[[  0  18   2  -1 -12  -8 -13  -7   4 -15   2 -13 -13   6  -8]
 [ -3   1  26  -1  -2  14  21  -2   3 -12  -2  20   3  -9   6]
 [ -4   2 -24   7   2  15  13  -5 -11 -14  15  -2   2   2  -2]
 [ -2 -11  -3   4   4   6  -4  26  -7   9   8   6   9   1  -9]
 [ -5  -5  26  -5   1  16  12   5  -1   9   2   7  10  -9   6]]
:
[[  0  18   2  -1 -12  -8 -13  -7   4 -15   2 -13 -13   6  -8]
 [ -2 -11  -3   4   4   6  -4  26  -7   9   8   6   9   1  -9]
 [ -3   1  26  -1  -2  14  21  -2   3 -12  -2  20   3  -9   6]
 [ -4   2 -24   7   2  15  13  -5 -11 -14  15  -2   2   2  -2]
 [ -5  -5  26  -5   1  16  12   5  -1   9   2   7  10  -9   6]]

[[-21 -33   0]
 [-17 -21  24]]
:
[[-17 -21  24]
 [-21 -33   0]]

[[  6 -10 -26   3  -6 -12  -6  14  11 -21 -15  -3   3  -9  25  13]
 [-16  -2  -2   2   0  26   3   1   6   2   4  -8  -3  27  -4  -2]
 [ -4  20   7  -9 -21  15 -10   3 -19 -14 -19  -1  -2 -21 -16   6]]
:
[[  6 -10 -26   3  -6 -12  -6  14  11 -21 -15  -3   3  -9  25  13]
 [ -4  20   7  -9 -21  15 -10   3 -19 -14 -19  -1  -2 -21 -16   6]
 [-16  -2  -2   2   0  26   3   1   6   2   4  -8  -3  27  -4  -2]]

[[ -8   7   3  20   4  13  16 -11 -13 -15  15  23 -18 -26   2]
 [ 13  11  10 -10   1  -5   4  16  13   0 -22 -12   6 -19  -9]
 [  6   3   4   7   4  -6  -4   3   0  -5 -20   5  -4   4   9]]
:
[[ 13  11  10 -10   1  -5   4  16  13   0 -22 -12   6 -19  -9]
 [  6   3   4   7   4  -6  -4   3   0  -5 -20   5  -4   4   9]
 [ -8   7   3  20   4  13  16 -11 -13 -15  15  23 -18 -26   2]]

[[ -5 -10 -11   9  -8   4 -16  -3]
 [ 16  -3  -9 -25  14  20  -4 -26]
 [-18  16  -7  -6 -17   9  21  13]
 [ 20  -6 -14 -23  16  13   1 -18]
 [ 17  -5 -18 -25  13  20  -4 -26]
 [ 13 -20  17  -1  30 -16  12  16]]
:
[[ 20  -6 -14 -23  16  13   1 -18]
 [ 17  -5 -18 -25  13  20  -4 -26]
 [ 16  -3  -9 -25  14  20  -4 -26]
 [ 13 -20  17  -1  30 -16  12  16]
 [ -5 -10 -11   9  -8   4 -16  -3]
 [-18  16  -7  -6 -17   9  21  13]]

[[-29  11 -12  -3  17  19 -31 -12   2]
 [  7 -17  30 -11  -3  -9  18  20  17]
 [  3 -16 -32  -8  11  -3  15  15  20]]
:
[[  7 -17  30 -11  -3  -9  18  20  17]
 [  3 -16 -32  -8  11  -3  15  15  20]
 [-29  11 -12  -3  17  19 -31 -12   2]]
---
[[  9 -28]
 [ 17   9]
 [ 34  -1]
 [ 12 -12]
 [ -5   0]
 [  0 -19]
 [ -6  16]]
:
[[  9 -28]
 [ 34  -1]
 [ -5   0]
 [ -6  16]]

[[ 21 -21   5  18  19  -2]
 [ -8  18  27  22  32   1]
 [ 31  -5 -10 -27 -20  -9]]
:
[[ 21 -21   5  18  19  -2]
 [ 31  -5 -10 -27 -20  -9]]

[[ -5   4   5 -15  -5  -8]
 [ -4   1  10 -26   4 -10]
 [ -4   1   7 -27   7 -10]
 [ -2   3   8 -23   2  -8]
 [ -4   2   7 -21   3  -3]
 [  0  -1   2  -2   2  -7]
 [ -2   0   4  -5  -1   5]
 [ -1  -2  -1  -4   7  -5]
 [  1  -1  -1   0   3  -9]
 [ -3   2   7 -16  -8   0]
 [ -1   0   6 -17  -1  -6]]
:
[[ -5   4   5 -15  -5  -8]
 [ -4   1   7 -27   7 -10]
 [ -4   2   7 -21   3  -3]
 [ -2   0   4  -5  -1   5]
 [  1  -1  -1   0   3  -9]
 [ -1   0   6 -17  -1  -6]]

[[-17   6  12]
 [  6   4  -8]
 [  5  -1  -5]
 [  1  13  19]
 [ -6   6   5]
 [ 27 -35  -3]
 [  6   5 -12]]
:
[[-17   6  12]
 [  5  -1  -5]
 [ -6   6   5]
 [  6   5 -12]]

[[ 11  -9 -11  -6 -18  -7  26   1  10  -9   2   0]
 [  9 -14 -14  -4 -14 -11  36   1  10 -14  -2   3]
 [ -9   4  14 -10 -23   4  22  -1  10   4  16  -7]]
:
[[ 11  -9 -11  -6 -18  -7  26   1  10  -9   2   0]
 [ -9   4  14 -10 -23   4  22  -1  10   4  16  -7]]

[[ 13  -7  -7  12   9 -22   0]
 [  9  -8  -7  17   4 -29   1]
 [ 18  -9  -9  17  12 -31   1]
 [-10   4   4  -6  -7  12   0]
 [-10   9   8 -21  -3  34  -1]
 [ -6   7   6 -16  -1  27  -1]
 [ -3  -1  -1   6  -4  -7   0]
 [ 18   1  -2 -14  21  15  -1]
 [-19   2   4   5 -19  -1   1]
 [ 29  -3  -5 -10  30   5  -1]
 [ 14  -2  -3  -4  15   1  -1]
 [-27   4   6   6 -27  -1   1]]
:
[[ 13  -7  -7  12   9 -22   0]
 [ 18  -9  -9  17  12 -31   1]
 [-10   9   8 -21  -3  34  -1]
 [ -3  -1  -1   6  -4  -7   0]
 [-19   2   4   5 -19  -1   1]
 [ 14  -2  -3  -4  15   1  -1]]

[[ 17  -7 -10  -2  -7  14 -10]
 [-15  13 -18  10   8  15 -12]
 [ 11 -16  -4  -9  16 -10   8]
 [ 16 -10  -2  -1  11 -16   5]
 [ -3   7  12 -13  -9   8  -5]
 [ -1  -9   8 -19  -1  12 -15]
 [-13  -9  10  -7 -12   6  29]]
:
[[ 17  -7 -10  -2  -7  14 -10]
 [ 11 -16  -4  -9  16 -10   8]
 [ -3   7  12 -13  -9   8  -5]
 [-13  -9  10  -7 -12   6  29]]

[[-11  20  -5  22   8  16  12  27   1   8  10 -21   9  10]
 [-12 -16  25   1 -26   6 -34  -6   4  25 -25  -3  15  24]
 [ 11   3   3   2  19   0   0  17  15 -19   5   5   5 -13]
 [  6   4   5   7  19   4  -5  23  17 -16   1  -4  11  -9]
 [ 15   4   5   4  10  15  21 -18  -9   6   3  23 -21 -11]]
:
[[-11  20  -5  22   8  16  12  27   1   8  10 -21   9  10]
 [ 11   3   3   2  19   0   0  17  15 -19   5   5   5 -13]
 [ 15   4   5   4  10  15  21 -18  -9   6   3  23 -21 -11]]

[[-11  -5   7   0  -3 -11  11 -12  11   9   8  -9  -9 -17]
 [  6  25  -9   8  21   5  -5 -14  19  13  -1  -8  -5 -11]
 [  7  10  -5   0   6   8  -3   3 -10  -1  -4   4   7   6]
 [ -5   0   0   5   3  -8  -2 -10  27   7   4 -10 -12 -13]]
:
[[-11  -5   7   0  -3 -11  11 -12  11   9   8  -9  -9 -17]
 [  7  10  -5   0   6   8  -3   3 -10  -1  -4   4   7   6]]
---
[[ -4  19 -19  -8  -9  18   6 -18 -19  10]
 [-17  18   9  20  -9  12 -22  14   4  22]
 [ 20   8   4 -31 -21  -3   0  22   6  -7]
 [-16  -4   1 -10 -17   7  10  14  10  -8]
 [-11  -1  19 -12 -14 -15  22  -9 -23  10]]
:
[[-17  18   9  20  -9  12 -22  14   4  22]
 [-16  -4   1 -10 -17   7  10  14  10  -8]
 [-11  -1  19 -12 -14 -15  22  -9 -23  10]
 [ -4  19 -19  -8  -9  18   6 -18 -19  10]
 [ 20   8   4 -31 -21  -3   0  22   6  -7]]

[[33 17]
 [-1  5]]
:
[[-1  5]
 [33 17]]

[[  1  18  -5 -25  -7 -10]
 [  3  13   1 -15  -6  -2]
 [-31  15  17  -1 -19  -1]
 [-19  20  27  13 -14  20]]
:
[[-31  15  17  -1 -19  -1]
 [-19  20  27  13 -14  20]
 [  1  18  -5 -25  -7 -10]
 [  3  13   1 -15  -6  -2]]

[[  9 -29 -26  10   5  16  -9   1]
 [  1 -25 -22  23  -9  14 -12   5]
 [ -6   1  -9  -5   3  30 -24 -27]
 [ 20 -18   6  -8  26  -1  -4  -4]
 [ -4  10 -14 -25   6  11  14   2]
 [ -1   3  10  13  -8   4 -22 -13]
 [ -5  16 -10 -15  -6   6   9  -1]
 [  4 -32 -24  16   6  27 -20  -6]
 [-12   4  16  20  -6   2  -9  -1]
 [ 10   4  -5 -10  -2 -19  23  19]
 [-14  -3  -1   5   3  34 -25 -21]]
:
[[-14  -3  -1   5   3  34 -25 -21]
 [-12   4  16  20  -6   2  -9  -1]
 [ -6   1  -9  -5   3  30 -24 -27]
 [ -5  16 -10 -15  -6   6   9  -1]
 [ -4  10 -14 -25   6  11  14   2]
 [ -1   3  10  13  -8   4 -22 -13]
 [  1 -25 -22  23  -9  14 -12   5]
 [  4 -32 -24  16   6  27 -20  -6]
 [  9 -29 -26  10   5  16  -9   1]
 [ 10   4  -5 -10  -2 -19  23  19]
 [ 20 -18   6  -8  26  -1  -4  -4]]

[[ -1  10 -20  -6  10  -6  -5 -19  -6 -21  25  10  14]
 [ -5  -1  26  26 -15  26 -22 -13 -11 -26 -11   2   5]]
:
[[ -5  -1  26  26 -15  26 -22 -13 -11 -26 -11   2   5]
 [ -1  10 -20  -6  10  -6  -5 -19  -6 -21  25  10  14]]

[[ -8  22  -7 -28 -35  10  27 -11 -34  13  10  12]
 [-24   9  24  29  11 -15  -9 -15 -25  30   8  12]
 [-12   7 -26  24  19  33 -19   3  14  -3 -21 -13]]
:
[[-24   9  24  29  11 -15  -9 -15 -25  30   8  12]
 [-12   7 -26  24  19  33 -19   3  14  -3 -21 -13]
 [ -8  22  -7 -28 -35  10  27 -11 -34  13  10  12]]
